The rows below fall into families. The same turns and mirrors carry the whole set onto itself and the rows of a family onto each other. For each named row, which other rows are in its family? Write them in the order they are listed.
These 35 rows form 7 families of 5 rows each.
biku: [ 21.0   9.0 -16.7   3.8 -21.7   0.5   1.3  -1.0 -24.8  13.2  -3.0  -7.2
   2.0]
kolik: [ -8.0  26.3  -9.9 -15.6 -10.8   4.8   3.8  17.4   3.4  -5.6   6.8   8.5
 -14.2]
dif: [ -6.4  -6.4 -26.5 -18.8   8.8  10.3  -2.5  11.2  -3.3  26.1  -6.8  20.2
   1.3]
zibeb: [ -4.4  -0.5 -19.8 -16.4  21.9  13.5  -2.6  15.4 -17.2  25.2  10.9  20.7
  -4.4]
Pep: [ -4.3  -3.0  -0.9  -7.3 -10.9   9.6   9.9  17.5  -4.0 -14.7   5.9   8.7
 -14.6]
Nonel: [ 12.9  -4.8 -26.7  -6.7  -2.7  11.5  -7.7  -2.7 -20.4  32.8  -4.9   2.8
   7.4]
zas: [-10.5   7.2 -14.5 -16.0  -4.2  -2.8  10.2  21.7   2.7   2.9  -5.0  21.9
  -6.8]
sufa: [ -7.9  -5.0 -17.3 -25.9  -3.4   0.3   0.3  17.6   6.7   9.8  21.2  15.6
 -13.9]
mufir: [  0.2  20.1 -11.8  -8.1   5.1   1.3   5.4  16.1   1.1 -15.4   7.6   9.6
 -17.1]
karo: [ -3.3  -9.0 -27.6 -26.7  -5.6  17.4  -9.5   8.5  -9.3  29.2  18.1  10.6
  -6.8]
suro: [ -9.4  -1.6 -21.9 -20.6   4.4   1.6 -10.5   1.8  -3.8  12.3   0.4  33.4
  -5.7]
fifu: [  9.7  17.9 -12.7  -3.1 -27.4  -6.8  -1.5  -1.9 -21.0  -6.1   2.6  12.8
  -9.4]
Zazin: [ 16.5  -0.5 -35.0 -14.7 -16.2  17.9 -13.3   3.4 -26.0  23.1  16.0  -1.8
  -3.4]
zibo: [ 15.5  12.2 -19.4  -4.2  -8.1  23.4  -6.8  -7.7 -30.0  19.4   6.8 -10.6
  -8.6]
fafa: [  4.5  -5.8 -25.1 -12.9  -1.8   8.3 -16.7 -13.2 -18.7  27.4   0.7  19.1
   0.0]
lin: [ 16.2  25.6 -15.1   0.7 -13.4   8.8   1.3   6.2 -21.2  -9.7   6.7  -6.4
 -13.9]
Movi: [  6.4  20.9  -2.4  -2.5  -7.6  -2.8  13.0  19.7 -22.6  -3.9  15.0   6.5
 -12.9]
fum: [ -7.2  12.7 -14.5 -14.9 -11.6  -7.7  -0.7   8.7  -4.8  -8.2   0.2  29.2
 -12.4]
sul: [  4.8   5.2 -28.1 -13.6  12.5  19.5 -18.4  -1.8  -5.2  27.9   5.0   4.6
   1.7]
kov: [-10.9   1.6 -12.9 -18.4  19.3  10.8  -0.4   7.7   6.0  10.4   8.7  15.7
 -14.2]
rabo: [ 20.5  13.6  -8.3   4.5  -6.3   4.4   2.0   3.2 -35.7  13.3  14.8  -6.2
  -4.4]
mif: [ -9.0  12.4  -9.1 -15.6  10.4   3.1   9.7  26.6 -11.7   4.0  11.4  22.0
 -12.2]
tonoz: [  2.0 -17.8 -22.9 -11.2   6.8  31.4 -10.4   6.3 -18.1  14.9   1.0   9.2
  -1.4]
sis: [ -1.3  -2.9 -17.8 -15.3   9.8  24.8  -8.5  -6.5 -13.2  32.0   7.7   3.1
  -8.8]
Nunib: [ 16.8  -1.6  -4.6   5.1 -15.9   8.5   2.9   5.7 -18.8 -12.9   7.3  -5.5
  -7.3]
tova: [  9.0   7.9 -17.4 -11.5 -14.4 -10.4   2.4  17.9   0.6  -9.6  21.4   6.3
 -12.4]
sulin: [ 23.6  11.0 -27.4  -4.9 -21.1   1.3  -6.2   9.8 -20.0  -0.9  18.8  -5.8
  -6.6]
Pusud: [ 15.6   5.7 -18.3  -3.1 -20.9   3.5 -11.5 -15.1 -28.6  15.8   2.3   6.5
  -2.1]
zepe: [ 19.7  12.7 -16.8  -1.7  -6.4  12.4 -13.3 -10.2 -15.9  21.8   9.8 -13.1
   0.6]
zavek: [ 19.5 -10.2 -17.9   2.6  -5.9  23.2  -9.3  -1.3 -27.0   6.5   4.4  -6.6
   0.8]
Sedeb: [-12.7 -12.4 -12.2 -17.2   3.3  22.7   1.6  17.2  -4.4   2.2   2.6  18.5
 -10.2]
pono: [ 11.0  27.0  -5.6  -3.0 -21.1   3.4   0.3   1.5 -10.2   1.2   9.9  -9.9
  -9.2]
sov: [-12.2  14.0 -23.2 -23.2  10.4  15.7  -7.5  14.4   6.4  11.7   3.3  18.2
  -6.9]
pif: [ 13.8   0.4 -18.2  -5.4  11.3  15.0  -6.8   1.5 -32.4  30.8  12.8   2.9
   0.8]
sok: [  7.6  16.6  -9.7  -2.0 -21.8  -8.6  12.0  15.2 -10.3  -5.1  -2.6   5.1
  -6.2]

The rest of the family of suro: fifu, fafa, fum, Pusud
The rest of the family of dif: biku, Nonel, zas, sok
The rest of the family of kov: mufir, zibo, lin, sis
The rest of the family of zepe: kolik, sul, pono, sov
The rest of the family of Sedeb: Pep, tonoz, Nunib, zavek
The rest of the family of Movi: zibeb, rabo, mif, pif

The rows below fall into families. The same turns and mirrors carry the whole set onto itself and the rows of a family onto each other. For each named row, which other rows are in its family? Write them in the order they are listed.
These 32 rows form 4 families of 8 rows each.
vip: [ -6.4  -4.7  -0.2   3.1   7.0  -7.6 -17.1  -1.4  -8.4   4.6  22.2  26.1
 -11.8]
vul: [-36.8   7.1 -13.6  24.5 -13.8  12.2 -34.0  18.1  15.8  14.1  13.6  -1.7
  -7.4]
pusut: [-43.7   1.5 -11.8  21.8 -14.8  13.2 -23.8  15.3  14.2   7.7   6.9  -5.7
 -21.1]
vukom: [-10.1  -1.2   8.9  -0.6   0.0 -11.7  -5.9   2.1  -1.2  -2.7  11.0  28.7
 -16.7]
basot: [-29.3  10.4 -14.0  24.0 -24.9  16.2 -28.3  10.5  12.4  10.4   7.0  -6.3
   1.5]
boren: [-37.3   2.7  -9.1  21.5 -12.6  16.1 -27.5  24.6  14.5  13.1   4.0  -3.1
 -12.3]
bos: [-12.2  -0.2   4.5  -5.2   0.2 -15.5  -3.2  -5.4  -4.2  -1.9  14.2  18.4
 -10.4]
Tadir: [ -7.5   7.5  12.1  -4.8  -3.1 -12.6  -5.7  -8.4  -1.5   0.5   5.6  16.0
  -9.1]
lanug: [ -5.4   6.6   5.0   0.4  -4.4 -15.2 -10.5 -15.8  -2.9  -1.5  12.1  12.6
  -5.2]
kel: [-38.0   9.7  -9.3  22.0 -11.5  17.5 -34.4  20.5  11.0  16.8  10.5   1.6
  -4.6]
gukob: [-12.8  -5.6   5.9   3.6   3.2 -11.9  -1.9  -3.2  -2.2  -0.8  13.5  24.7
 -14.6]
kulad: [-30.0   7.0 -11.3  21.3 -16.8  18.6 -31.1  21.4  11.7  14.6   4.0  -5.1
  -3.5]
duk: [ -6.2   4.1   2.6  -6.9  -2.3 -12.9  -8.6  -9.8  -8.1   0.8  15.0  13.9
  -4.2]
Tebat: [-30.5  15.4  -8.0  21.3 -15.2  18.7 -36.0  19.0  14.3  13.2   7.2  -0.3
  -6.0]
Guko: [-11.6  -1.8   4.6   3.9  -3.0 -16.5  -3.8  -7.8  -0.8  -6.4  12.4  21.4
 -14.8]
duf: [ -4.7   1.7  -0.9  -4.9   1.4 -11.2 -15.9  -4.2  -9.7   2.1  21.4  20.2
  -4.0]
dud: [ -0.1   9.1   6.3  -6.7  -0.2  -7.1 -20.6  -8.3  -8.6   5.1  13.3  15.9
  -6.4]
let: [ -3.1   0.7   2.7  -2.5   3.1  -6.4 -20.6   2.1  -8.2   2.4  18.5  27.6
 -14.1]
nopi: [-36.9   8.7  -5.1  19.5 -21.3  20.8 -18.6  14.9  12.9   3.7  -3.4  -4.1
 -18.9]
kele: [ -2.9   4.2  -0.9   0.7   1.3 -12.1 -23.6 -10.5  -7.5   1.9  21.2  17.8
  -7.0]
koru: [-28.7  15.8  -6.5  20.3 -24.8  21.4 -24.9  12.4  12.9   8.1  -1.6  -5.7
  -4.0]
dedez: [-31.4  13.3  -8.4  20.8 -22.6  21.6 -26.5  12.5   7.7  13.0   2.4  -4.3
   3.3]
pigoz: [-11.0  -2.2   0.8  -3.1   3.4 -14.1 -10.3   0.4  -5.6  -0.1  20.9  24.6
 -10.8]
tuviv: [-30.8   7.6  -9.1  19.3 -21.3  20.2 -23.8  15.7  10.3  11.8  -2.3 -10.8
  -5.0]
zekim: [-35.7   4.6 -12.0  21.6 -26.1  17.3 -17.4   8.1  10.5   4.2   0.4  -9.9
 -11.7]
pize: [ -9.2  -4.5  -0.6   4.1   2.7 -13.0 -17.1  -2.8  -5.0  -3.4  21.2  26.3
 -16.8]
gav: [ -7.5   3.3   8.3  -0.4  -1.1 -11.8  -2.6 -13.9  -3.1   2.4   8.8  12.9
  -4.9]
nipa: [-46.1   3.2  -7.2  20.0 -11.5  17.6 -23.1  19.1  10.4  10.9   4.3  -0.3
 -18.3]
Bikap: [-37.9   3.8  -7.3  19.4 -17.4  17.2 -19.7  19.1  12.9   9.7  -3.1  -9.0
 -13.9]
sog: [-39.7   7.3  -6.4  19.2 -22.8  21.5 -15.3  11.1   7.6   6.9  -3.7  -6.8
 -10.7]
Rab: [-39.4   7.9  -7.1  20.3 -11.8  18.1 -30.5  21.7  14.7   9.4   5.5   0.8
 -20.5]
verid: [ -1.1   4.1   2.2  -0.9   2.8  -7.5 -18.1 -12.1  -9.7   7.4  17.4  14.6
  -2.6]

The rest of the family of tuviv: boren, bos, kulad, duk, duf, pigoz, Bikap
The rest of the family of gav: vip, kel, gukob, dedez, nipa, sog, verid

